(in the rows, 128 means zero)
A single turn carries every row of the set below to another of its rows. Some are shown first; where does it send the rows asked next?
q380: [146 110 141 134 115 136 113 103 110 146 146 101 157 134 134 148 133 142
 128 165]
q905: [153 120 153 137 118 116 113 114 107 136 148 111 168 149 122 139 134 134
 121 159]
q139: [115 118 134 170 137 124 121 148 118 106 150 121 160 116 123 120 174 120
 137 135]
q756: [156 107 151 131 112 126 124 107 106 145 143 109 163 142 142 138 131 142
 121 148]
q930: [120 125 161 143 129 128 140 153 103 119 148 122 145 100 103 122 184 125
 126 119]
q270: [ 98 148 123  90 145 138 111 139 148  83 135 112 151 108 138 132 110 132
 157 118]
q575: [109 133 135 144 150 144  81 121 159 117 149 155 119 130 134 137 122 121
 145 126]
q941: [154 120 154 132 115 125 123 115 108 143 147 114 175 143 142 147 128 145
 123 147]
q323: [111 121 114 108 112 116 108 174 107 136 150 125 148 125 114  97 114 154
 116 112]
q579: [112 134 115 137 169 138  94 116 146 109 144 161 128 135 121 111 132 122
 154 118]
q198: [158 124 149 128 115 143 128 107 104 136 152 120 166 154 131 140 132 153
 114 142]
q140: [ 93 133 148 109 132 155 156 108 129 138 122 137 133 105 120 138 132 120
 117  83]
q665: [111 125 124 126 158 158  90 118 150 101 147 153 122 121 132 121 124 118
 151 118]
q554: [116 127 119 106 106 102 124 175 113 143 147 126 148 106 105 112 121 144
 125 129]
q795: [106 118 169 101 126 133 102  91 130 119 139 105 148 137 169 138 124 141
 156 112]
q118: [113 131 124 142 161 151  88 107 147 107 151 156 135 126 129 123 128 108
 148 128]
q249: [121 122 134 171 146 118 106 153 117 101 136 122 144 130 123 106 148 117
 123 144]
q400: [126 127 110 102 107 110 106 171 117 131 154 128 143 101 106 109 113 145
 121 122]
q689: [122 125 153  84 132 118 129 103 135 112 137 103 130 121 166 142 122 137
 162 120]
q741: [121 135 168 143 122 123 149 153 109 125 130 136 151  98 111 141 168 152
 113 116]
q196: [162 117 144 128 131 119 125 103 114 143 144  97 148 145 139 144 145 142
 117 141]
q382: [117 130 161 138 109 119 140 160  99 104 125 130 151 106  88 130 158 139
 129 108]
q55: [108 136 119 137 152 141  85 108 139 107 167 155 120 134 135 130 142 114
 149 133]
q286: [ 98 121 140 109 144 153 147  96 124 141 114 131 136 104 132 144 142 127
 123  78]
q443: [115 122 112  99 108 119 104 164 108 146 145 116 140  98  99 123 118 151
 126 128]
q308: [116 139 127  71 131 112 110 117 129  87 137 107 131 110 139 136 112 130
 156 109]
q317: [ 94 126 147 107 145 148 145 109 121 152 121 142 135 102 121 139 141 120
 121  76]
q280: [ 96 149 120  76 120 136 124 121 137  91 144 112 129 107 125 121 107 135
 139 116]
q932: [119 125 119 103 112 114 112 179 109 125 146 123 145 114 105 106 107 135
 116 126]
q773: [113 128 180  90 141 153 124 108 134 117 131  99 137 125 153 143 125 133
 151 116]
q720: [127 128 104 102 118 105 108 174 123 132 155 123 129 105 116 114 124 155
 119 112]
q641: [107 129 132 142 154 148  81 115 150 101 146 157 132 138 136 126 122 113
 148 111]
q898: [ 92 135 139 114 138 141 143 109 128 148 110 124 130 110 118 151 130 112
 107  85]
q618: [ 81 126 136 106 134 135 143 108 107 147 131 132 126 108 123 145 154 122
 118  81]
q401: [122 113 152 175 121 121 128 145 120 101 140 125 148 134 125 113 147 129
 140 155]
q441: [100 122 145 112 154 143 152 101 117 150 113 139 130 119 118 137 148 128
 129  81]

q930 turns into q689
q317 turns into q756
q249 turns into q280
Now find these:
q898 turns into q198
q140 turns into q941
q443 turns into q441
q196 turns into q55
q270 turns into q382
q554 turns into q286

A single turn carries every row of the set below to another of its rows. Some are shown first; where does it send the rows asked next?
q212: [121 150 152 126 113 130 119  96 155 124  92 133 129 167 118]
q694: [105 138 140 111 126 110 103  99 106 124 121 133 124  97 139]
q492: [111 117 120 126 126 151 122 129 121 137 105 173 150 136 162]
q648: [116 113 143 139 113 133  99 147 135 156 123 163 156 131 113]
q71: [131 126 124 125 133 121 132 179 135 139 135 103 130 146 117]
q414: [154 113 128 162 103 118 139 134 106 130 138 135 115 105 146]
q83: [114 117 130 138 126  94 157 130 155 100  95 129 137 135 139]
q659: [126 100 110 148 103 118 151 148 123 154  97 103 137 119 127]
q510: [109 119 153 118 156 134 137 102 124 121 121  91 103 140 123]
q721: [107 107 117 133 118 157 138 113 108 159 130 150 100 137 144]
q99: [122 130 149 106 112 121 124 101 151 145  86  93 116 130 150]
q903: [142 140 118 117 120 129  92 123 125 163 132 147 101 122 139]
q792: [127 125 139 145 114 123 124 111 120 117 131  85 146 131  95]
q624: [151 132 148 127 129 170 124  94 124 108 109 139 120 148 137]
q723: [140 100 156 138 123 134 151 162 158 111 120 133 130 141 125]

q648 turns into q83
q492 turns into q723
Now find these:
q721 turns into q71
q903 turns into q659
q792 turns into q694

A single turn carries every row of the set below to another of its rows. Some are shown first; where does it send the rows asked next?
q496: [140 128 127 115 151 114 141 107 102 103 153 154 115 133 149 135 127 116
 147 103 181 133  92 128 162 157  94 113 108 131  80 143  80 109]
q739: [122 107 125 150 119 107 138 127 156  87 145 123  99 128 124 129 138 141
  89 106 106 117 118 144 126 168 129 136  65 163 145 154 133 111]
q72: [116 174 117 149 176  95 135  83 143  75 123 118 111 113  99 121 136 133
 125 116 119 104 123 103 117 140 104 124 117 170  86 163 106 107]
q361: [150 132 126 123 152 108 147 122 105 106 141 148 115 129 150 130 136 129
 140 110 191 131  90 127 156 151  98 101 102 135  85 162  77 112]
q791: [157 148 131 149 152 124 135  52 149 129 164 144 130 135 116 115 133  95
  94 128 145 115 134 147 122 157 113 152 127 137  93 127  95 108]
q802: [165 149 158 156 134 134 143  84 145  84 173 125 145 144 135 114 142 137
 108 120 161 126  99 171 145 171 108 165 125 115 134 165 140  92]
q874: [149 108 130 125 145 119 132 116  99  95 157 145 119 126 156 131 134 127
 149  99 177 149  88 140 166 161 101 111 106 139  88 142  85 122]
q155: [176 127 149 127 128 115 152  80 154  80 172 119 135 126 117 101 183 148
 124 118 149 127 105 147 140 176 106 155 119 114 133 160 140  72]
q234: [143 165 102 156 151  75 126  97 118 105 149 131 141 133 115 110 158 115
  96 128 152 114 127 102  89 146 118 131 112 163 101 162 116 127]
q169: [164  91 110 129 120 108 136 117 137  80 149 110 140 129 108 126 169 132
 116 111 124 120 117 145 135 171 137 124  84 145 149 139 136 131]
q706: [123 167 130 148 151 101 148  77 140  74 127 123 111 102 104  83 159 125
  88 121 138 141 120 107  98 137 120 124 105 178  97 158 109 117]
q849: [121 132 111 149 144 107 149 114 150  61 116 115 131 118 103 144 119 143
 119 111 122  88 105 142 141 144 135 120  71 155 120 173 127 123]
q152: [139 144 133 157 175 137 156  62 185  96 135 134 108 113 109 126 118 130
 110 127 123 104 123 159 147 144 116 133 115 140  82 148  89  93]
q538: [149 147 146 133 138 131 153  72 136  82 155 136 127 120 125 113 141 155
 131  96 130 147  96 155 146 177 134 166  96 121 137 159 154  62]
q535: [130 152 165 129 116 131 167  67 155  57 148 120 127 108 108  89 144 134
 112 108 157 127  88 155 147 156 118 161  85 130 131 163 143  85]
q869: [162 149 127 138 161 141 158  52 158 129 142 150 109 112 116 100 135 135
  95 122 126 140 129 152 124 153 142 140  97 130 106 135  98  65]
q302: [155 125 126 122 142 107 140 124 102 104 147 144 122 119 151 122 144 135
 142 113 196 134  91 128 149 149  99 103 100 135  86 162  71 111]
q681: [131 124 135 142 138 119 149  71 178 126 156 147  84 118 119 117 133 117
  81 124 114 115 136 144 125 166 110 149  85 144 107 132 104  80]
q62: [131 141 142 142 148 134 164  40 172  93 146 148 108 102 103  95 141 105
  92 118 138 140 115 149 128 153 131 144  95 142  85 130 105 102]
q16: [176 108 119 130 148 124 146  58 168 121 162 137 117 120 107 114 170 111
 100 129 125 125 140 148 128 168 124 131 118 133  99 114  98  96]
q478: [131 150 151 157 155 121 155  81 165  53 144 125 121 116 119 129 129 153
 141 104 134 111  90 157 159 160 110 154 112 130 111 179 146  82]
q785: [144 124 130 119 151 116 137 117  98  93 147 149 115 134 155 137 127 128
 146  96 178 143  87 135 161 160  99 105 109 140  90 144  87 120]
q184: [145 124 116 165 127 106 129 122 122  77 154 122 152 145 124 133 141 132
 101 110 146 126  99 155 126 164 136 135  86 149 139 155 149 147]
q693: [134 140 163 141 124 114 146  93 161  77 161 124  95 122 130 104 148 156
 106 111 127 124 110 142 135 175  94 171  99 136 137 169 144  56]
q3: [119 153 120 144 143  75 135 100 148  97 144 135  87 113 122 101 164 139
  91 118 122 122 129  95  95 156 100 139  96 169 107 167 125  85]
q138: [158 126 142 118 141 124 141 114 106 104 153 138 118 127 153 119 135 135
 141 111 194 133  95 135 160 152  91 112 111 132  91 156  71 103]
q143: [136 168 103 133 163 102 128  78 110 105 134 132 115 112 110  99 151 137
 110 107 113 146 131  96  96 152 133 130 103 171 108 147 116  92]
q461: [113 132 134 137 114 124 143 106 132  50 128 110 127 117 101 104 136 129
  99 103 130 133 101 141 131 148 141 126  71 167 139 144 133 138]
q145: [144 139 110 134 127 116 144 117 115  87 126 121 133 118 113 120 136 153
 106 104 120 125 111 138 123 151 156 122  58 152 160 160 133 106]
q166: [163 140 108 128 146  84 133  97 129  92 147 114 124 117 109  96 198 135
 111 126 134 121 131  94  96 158 109 118 120 159 112 156 114 106]
q156: [150 133 138 113 150 122 145 118 107 105 145 141 115 135 153 128 129 130
 137 110 189 130  91 136 165 150  91 105 109 127  97 159  73 108]
q245: [148 117 124 115 145 116 134 103 103 112 156 148 119 127 145 130 128 113
 147 106 177 139  98 129 156 158  96 111 102 139  77 137  75 115]

q538 turns into q145
q478 turns into q849
Now find these:
q496 turns into q156
q693 turns into q739
q234 turns into q791
q535 turns into q461
q166 turns into q16

A single turn carries every row of the set below to another of its rows. Some are shown first; where does it send the rows asked next?
q359: [112 124  83  80 109 127 153 128 124 157 103 127 147 168 101 166 108 110]
q202: [140 129  71 120  99 125 124 144 100 121 139  95 132 135 119 117 125 102]
q67: [ 99  98  94 112 165 136 138 159  96 131 106 106 117 142 114 159 102 123]
q544: [118 132  96  73 143 111 141 134 135 119  79 118 109 133 120 171 127 117]
q250: [104 128 117 100 160 128 111 105 151 157 101 122 142 112 110 149 116 123]
q511: [130 107  69 126 136 150 134 114 111 156 141 120 101 121 145 162  96  91]
q833: [ 93 128  91  97  94 124 132 110 148 115 104 130 126 134 150 168 129  70]
q612: [137 106  94 108 134 121 117 129  94 155 114 129  92 101 120 166 102 104]
q108: [ 96 115 109  82  95 112 134 119 108 147 107 122 143 164 108 161 105  74]
q56: [133 139 100 108 135 118 138 118 140 132 150  94 133 166 156 129 122  89]
q19: [131 144 107 142 102 162 112 138 137 132 131 127 107 167 128 126 134  96]
q86: [111 138  97 106 109 138 144 103 151 134  80 102  73 156 131 126 130 109]
q329: [103 116  98 116  97 109 110 143 130 132 114 117 118 112  99 112 103 137]
q470: [ 73  94  93 134 116 148 132 137 111 126 134 114 131 143 140 157 103  76]
q377: [117  92 120 119 135 119 147 132 120 137  88  90  82 144 101 132 145 117]
q688: [116 145 103 123 119 145 132 115 162 116 112 111  86 172 127 120 136 114]
q808: [118 119  97 107 134 110 136  91 152 153 133 101 135 143 129 175 150  84]
q872: [127  98 133 148 121 153 130 150 105 161 115 122 120 146 120 135 137  94]
q573: [124 114 130 147 114 137 107 153 115 129 123 117 102 154  99 123 143 107]
q687: [116 139 105 134  98 174 122 121 139 154 107 133 114 158 149 126 118  88]
q503: [109 115 128 127 132 118 125 126 145 111 104 101  80 155 100 116 139 121]
q935: [ 84  97 107  96 122 130 148 106 100 123 105 104 151 153 105 134  97  78]
q558: [ 97 108  81  95 136 144 164 113 121 133 103 111 152 156 101 141  95 115]
q289: [ 88 129  81 114 129 146  90 122  99 148 100  98 119 114 105 136  92 113]
q367: [120 103 108  96 131 107 124  93 129 135 100 126  91  95 125 155 109  92]
q539: [107 105  87 113 134 136 142  79 144 138 127 119  96 113 152 151 102  84]
q910: [103 120  60 121 105 130 119 108 102 141 136  73 112 146 122 155 125  80]
q620: [ 95 126 128 105 133  97 122 119 167 140 130 111 117 146 132 123 103 125]

q19 turns into q573
q202 turns into q329
q833 turns into q470
Now find these:
q250 turns into q808
q359 turns into q108
q377 turns into q86
q367 turns into q539

